128 stands for zero in the data rows.
Some points:
[148. 122. 114.  92. 130. 108. 143. 123. 142.  70. 133. 149. 101. 138.
 112.  95. 126. 161. 139. 168. 133. 165. 101. 144.]
[124. 150. 145. 114. 130. 133. 132. 146. 122. 154. 131.  72. 111. 125.
 112. 109. 131. 120. 118. 109. 110. 157. 104. 116.]
[ 76. 128. 149. 114.  68.  84. 129.  94. 107. 104. 136.  77.  99. 121.
 182. 165. 120. 139. 123. 121. 105. 173. 144. 146.]
[117. 138. 107. 163.  84. 146. 137. 112. 148. 164.  94. 156. 124. 156.
 138. 163. 182. 114. 155. 144.  98. 138.  86.  91.]
[125. 148. 159. 123. 131. 146. 140.  95. 114. 141. 111. 121. 152. 124.
 131. 121. 157. 129. 133. 150. 171. 146. 120. 112.]
[ 78. 126. 158. 101. 169. 175. 128. 134. 170. 146. 142. 136.  98. 130.
 134. 141.  80.  79. 123. 160. 109. 142. 133. 154.]
[ 94. 150. 101. 166. 115. 116.  98.  86. 127. 132. 134. 112. 101. 122.
  90. 153. 145. 104. 123. 133. 161. 121. 143. 110.]
[ 79. 135. 133. 125. 173. 122.  99. 110. 129. 118. 137. 121. 111. 183.
 116.  83. 125. 123. 104. 108. 144.  75. 152. 136.]
[ 75. 100. 101. 147. 115. 180. 172. 113. 121. 106. 101. 155. 139. 136.
  95. 147. 127. 138. 125.  80. 106. 114.  94.  97.]
[127. 134.  66. 159. 109.  77. 121. 155. 103. 157. 100. 152.  93. 112.
 141.  67. 130.  86. 159. 144. 118. 102. 136. 158.]
[149. 129. 168. 136. 127. 141. 115. 134. 100. 133. 110. 118. 112. 158.
 146. 165. 144. 147. 126. 140. 124. 100. 109. 128.]
[134. 175. 120. 107. 144. 140. 138.  88. 122. 145. 138. 142. 123. 125.
 100. 149. 116.  91. 126. 124. 125. 171. 143. 202.]
[135. 161. 129. 128. 128. 142. 139. 138. 174.  73. 111. 146. 163. 102.
 126. 124. 133. 151. 142. 127. 146. 124. 114. 135.]
[124. 122. 143. 152. 137. 126.  98. 168. 152. 134.  74. 126. 159. 136.
 109. 117. 152. 169. 140. 116. 102. 153. 173. 167.]
[123. 132. 124. 102. 124. 150. 142. 139. 115. 161. 110. 120. 143. 164.
  89. 146. 133. 153. 125. 144. 175. 162. 141. 153.]
[133. 121. 108. 130. 132. 141. 175. 139. 176. 129. 149. 110. 119. 151.
 192. 109.  91. 106. 121. 147.  80. 112. 153. 123.]
[113.  63. 116. 143. 154. 125. 128. 170.  76. 128. 203. 123. 155. 139.
 127. 150. 129. 131. 127. 147.  87. 134. 145. 101.]
[144. 126. 105. 111. 123. 131. 116. 154. 131. 128. 106.  96. 147. 177.
  90. 134. 110. 131. 119. 145. 142. 103. 149. 126.]
[ 89. 138. 121. 146. 135. 162. 139. 161.  97. 177. 128. 127.  99. 101.
 139.  90. 120. 159. 151. 114. 127. 139. 115. 140.]
[146. 119. 123. 204. 111. 144. 128. 135. 127. 109. 153. 115. 107. 113.
 137. 123. 135. 149. 137. 142.  80. 125. 125. 135.]
[131. 127. 140. 131. 153. 121. 186. 117. 142.  81. 117. 115. 145. 149.
 138. 134. 134.  52. 121. 154. 125. 135. 100. 133.]
[ 95.  99. 134. 116.  92. 129. 125. 140. 131. 122. 151. 128.  98. 134.
 107. 145. 171. 170. 149. 142. 106. 106. 135. 128.]
[108.  80. 125.  89. 133.  98. 137. 105. 153. 125. 190. 122.  98. 140.
  79. 127. 129. 142. 154. 113. 129. 130. 129. 138.]
[137. 192. 106. 125. 156.  90. 165. 144. 152. 142. 149. 182. 167. 106.
 140. 107. 131. 187. 164. 133. 140. 141. 137. 166.]
[152. 123. 180. 210. 123. 135. 134. 124. 152. 133. 122. 129. 159. 167.
 118. 129. 136. 144. 160. 148. 117. 146. 105. 122.]
[121. 101. 118. 115. 121. 142. 139. 113. 166. 127. 107. 136. 149. 163.
 107.  84. 117. 152. 122. 135. 132. 147. 141. 125.]
[119. 102. 117. 179. 130.  72. 127. 166. 123. 133. 112. 109. 124. 125.
 124. 153. 112. 176. 119. 132. 164. 162. 113. 153.]
[132. 107. 102. 147. 133. 150.  85. 103.  94. 115. 124. 131. 112. 120.
 162. 110. 133. 120. 135. 151. 156. 114. 119. 159.]
[153. 127. 164. 104. 103. 156.  84. 149. 111. 119. 160. 190. 128. 132.
 170. 118. 100.  91. 140. 135. 158. 108. 152.  97.]
[199. 103. 167. 159. 113. 117. 168. 117. 148. 127. 134. 109. 102.  99.
 125.  94. 117. 123.  94. 130. 145. 141. 108. 109.]
[121. 108. 110. 114. 145.  96. 178. 172. 161. 140. 115. 139.  81.  96.
 113. 128. 140.  98. 107. 150. 148. 128. 141. 104.]
[123. 153. 150. 141. 116. 109.  99. 145. 119.  96. 150. 126. 105.  75.
 114. 123. 160. 116. 144. 121. 170. 141. 149. 103.]
[108. 125. 159. 107. 123.  94. 139. 145. 161. 151. 122. 121. 170.  77.
 126. 149. 120. 126. 127. 104.  88.  71. 101. 127.]
[116. 106. 145. 131. 127. 133. 139. 125. 119. 149. 134. 116. 142. 124.
 106.  98. 120. 134. 171. 125. 102. 109.  88. 119.]
[141. 107. 121.  99. 119. 139. 126. 121. 123.  93. 124. 117. 165. 122.
 109. 111. 135. 178. 153. 140. 103. 170. 123.  97.]
[129. 134.  92. 118. 189. 117. 109.  95. 112. 120.  93. 124. 138. 120.
 166.  86. 132. 118. 142. 124. 142. 137. 106. 126.]
[184. 128. 158. 106. 128. 108. 112. 117. 160. 119. 107. 152. 137. 146.
 138. 158. 104. 152. 113.  90. 136. 147. 114. 140.]
[138.  80. 109. 110. 130. 126. 118.  73. 144. 117.  97.  91.  91.  83.
 123. 110. 170.  99. 125. 109. 161. 119. 141. 112.]
[112. 140. 124. 101.  90. 124. 122. 129. 123. 136. 181. 103. 125. 145.
 143. 133. 143. 124. 108. 119. 153. 147.  58. 174.]
[146. 173.  71. 140. 129. 144. 112. 118.  98. 165. 134. 108.  91. 122.
 116. 135. 107. 128. 112. 148. 143.  84. 126. 115.]
[138. 113. 106. 135. 147. 118. 127. 111. 160. 146. 134. 106. 143. 180.
 163. 172. 186. 141.  98. 173. 142. 134. 127. 110.]
[146. 155. 123. 140. 156. 169. 119. 130.  98. 104. 120.  96. 140.  91.
 129.  81. 148. 106. 123. 118. 152. 132. 157.  95.]
[166. 122. 126. 123.  82. 136. 179. 126.  73. 129. 123. 145. 120. 121.
 115. 103. 123. 107.  91. 146. 131.  95. 122. 165.]
[143. 148. 108. 147. 122. 142. 123. 118. 121. 116. 120. 128. 156.  92.
  93. 140.  78. 125.  89. 102. 102. 136. 121. 117.]
[133. 135. 103. 121.  88. 146. 107. 160. 130. 108.  87. 136.  78. 150.
 159. 148. 114. 136. 102.  92. 144. 123. 117. 159.]
[136. 121. 131. 115. 122. 121. 115.  97.  98. 115. 132. 117. 128.  95.
 156. 148. 125. 119. 179.  90.  96. 122. 151. 161.]
[124. 120. 105. 163. 120. 104.  91. 129. 124. 104. 125. 118. 127. 136.
 134. 113.  35. 166. 149.  97. 132. 145. 114.  97.]
[135. 142. 160. 147. 153. 117. 145. 143. 147. 143. 122.  90. 136.  96.
 120. 154. 112.  97. 145. 134. 133. 105. 171. 149.]
[116. 158. 115. 123. 115. 130. 101.  79. 112. 130. 133. 125. 140. 147.
 152. 157. 124. 106. 170. 117. 143. 156. 158.  88.]
[110. 106. 143. 124. 126. 124. 146. 148. 105. 119. 157. 136. 141. 114.
 101. 150. 107. 163. 153. 176. 159. 126. 105. 115.]
[155. 154. 143. 123. 117. 140. 132. 154. 128. 151. 134. 149. 115. 161.
  76. 133.  85. 126. 157. 140. 123. 158. 104. 127.]
[164.  78.  81. 100. 100. 126. 144. 139. 152. 154. 120. 148. 144. 165.
 131. 152. 129. 161. 130. 119. 145. 112. 143. 114.]
[119. 135. 164.  85. 112. 121. 110. 131. 143. 155. 119. 131.  99. 103.
 150. 113. 116. 133. 141. 153.  88. 165. 120.  98.]
[112. 153. 143. 111. 104. 118. 170. 157.  90. 125. 130. 140. 166.  95.
 145. 138. 131. 140. 116.  85. 141. 140. 106. 114.]
[141. 120. 146. 134. 162. 119. 102. 141. 145. 125. 112. 131. 110. 137.
  92. 144. 136. 116. 153.  98.  93. 120. 113. 135.]
[145.  92. 178. 124. 135. 145. 114. 136. 122. 153. 101. 111. 124. 130.
 140. 136. 119. 119. 119. 147. 123. 130. 123. 193.]
[163.  82. 105.  99. 141. 112. 142. 133. 107. 153. 157. 115. 137. 148.
 140. 147. 162. 135. 171.  77. 141. 107. 114. 128.]
[136. 121. 133. 106. 148. 109. 116. 161. 129. 112.  98. 113. 132. 124.
 131. 153. 155. 113.  92. 118.  94. 195. 132.  98.]
[103. 124.  95. 116. 104. 157. 100. 154. 178. 137. 139.  79. 163. 144.
 136. 152. 113.  81. 154. 140. 152. 122. 148. 146.]
[100. 136. 121. 114. 154. 117. 157.  69.  66. 144. 104. 150. 133. 138.
 110. 150. 106. 152. 102. 140. 106. 108. 174. 108.]
[146. 134. 148. 140. 125. 168. 136. 151. 156. 127. 150. 112. 127. 138.
 160. 102. 147. 136. 117. 121. 117. 115. 102. 129.]
[165. 164. 140. 141. 144. 112. 122. 165. 104. 169. 102. 137. 123. 141.
 145. 169. 136.  99. 141. 123. 109. 127. 113. 112.]
[141. 129. 137. 133. 120.  68.  98.  62. 121. 137. 130. 115. 142. 100.
  95. 112. 121.  93. 123. 155. 126. 104. 129. 122.]
[130. 156. 113. 107.  81. 123. 111. 145. 137.  68. 152. 113. 153. 156.
 106. 135. 112. 164. 104. 140.  87.  92. 147. 139.]
[151. 157. 157. 122. 108. 162. 152. 102. 108. 109. 133. 119. 136.  99.
 130.  98. 142. 140. 141. 119. 171.  94. 146. 127.]
[129.  94. 107.  95. 137. 156.  87. 138. 123.  86.  78. 133. 127. 113.
 126. 167. 139. 143. 146. 134. 124. 114.  98. 138.]
[121. 103. 158. 124. 161. 116. 127. 128. 130. 138. 136. 191. 111. 122.
 105. 149. 103. 110. 105. 128. 165. 111. 132. 106.]
[125. 113. 161. 104.  84. 104. 148. 146. 103. 132. 118. 170. 172. 111.
 128. 100. 158. 118. 127. 140. 148. 138. 201. 129.]
[114. 132. 126. 149. 136. 144. 119. 115. 164. 173. 139. 136. 150.  82.
 143. 167. 112. 165.  82. 138. 133. 118. 132. 109.]
There is one direction along which these points spread out most. Take the direction at right angles to it along which they spread out most. Go by this last direction. For each point below, how far along it does it lie, from 0 to 99? 50 is the average, and the first point above lies past it. One standard deviation of the points above along it is 16.
[ 94. 130. 176. 141.  96.  89. 101. 112. 159. 107. 151. 171. 138. 135.
 170. 105. 104.  95. 111. 145. 158. 103. 108. 136.] 53
[125. 122. 121. 134. 126. 165.  82.  74. 124. 164. 112. 156. 119. 117.
 150.  94. 140. 147.  89. 143. 117. 141. 162. 156.] 45
[145. 126.  74. 154. 183. 152. 143. 103. 142.  73. 168. 166. 108. 105.
 134. 155. 114. 121. 152. 138. 130. 131. 148. 136.] 47
[146. 147. 121. 101. 140. 142. 103. 147. 156. 150. 164. 118. 114. 112.
  94. 135. 123. 159. 124. 132. 132. 126.  96. 104.] 51
[103. 149. 147. 110. 167. 137. 144. 146. 138. 141.  89. 111. 110. 136.
 152. 130. 106. 145. 143. 108. 132.  98. 119. 119.] 45
[135. 165. 109. 111. 177. 104. 126. 103.  84. 101. 124. 133. 122. 123.
 153. 133. 152. 120. 110. 164.  86.  89. 120. 112.] 44
[ 78.  99. 109. 142. 148. 140. 126. 194. 120. 120. 138. 134. 159. 115.
 152. 100. 137.  97. 138. 116. 131. 154. 160. 150.] 52
[101. 127. 131. 169. 165. 126. 127. 121.  85. 130. 160. 128. 161. 150.
 117. 126. 174. 115.  36. 103. 147. 154. 116. 151.] 46
[121. 181. 124. 132. 119.  98. 139. 142. 172.  90. 136. 130.  97. 186.
 114. 107. 150.  73. 121.  99. 119. 127. 127. 122.] 37
[132. 149. 151. 162. 124. 138. 146. 111. 125. 124. 139. 151.  68. 131.
 124. 140. 146. 141. 107.  83. 118. 121. 193. 117.] 52
[123. 113. 128. 125. 116. 129. 153. 116. 141. 132. 126. 113. 143. 156.
 148.  94. 111. 128. 139. 112. 116. 108. 120. 118.] 48
[159. 133. 117. 118. 108. 133. 117. 119. 100. 156. 135. 151. 174. 113.
 116.  81. 138. 108. 100.  99. 101. 127. 114. 103.] 70
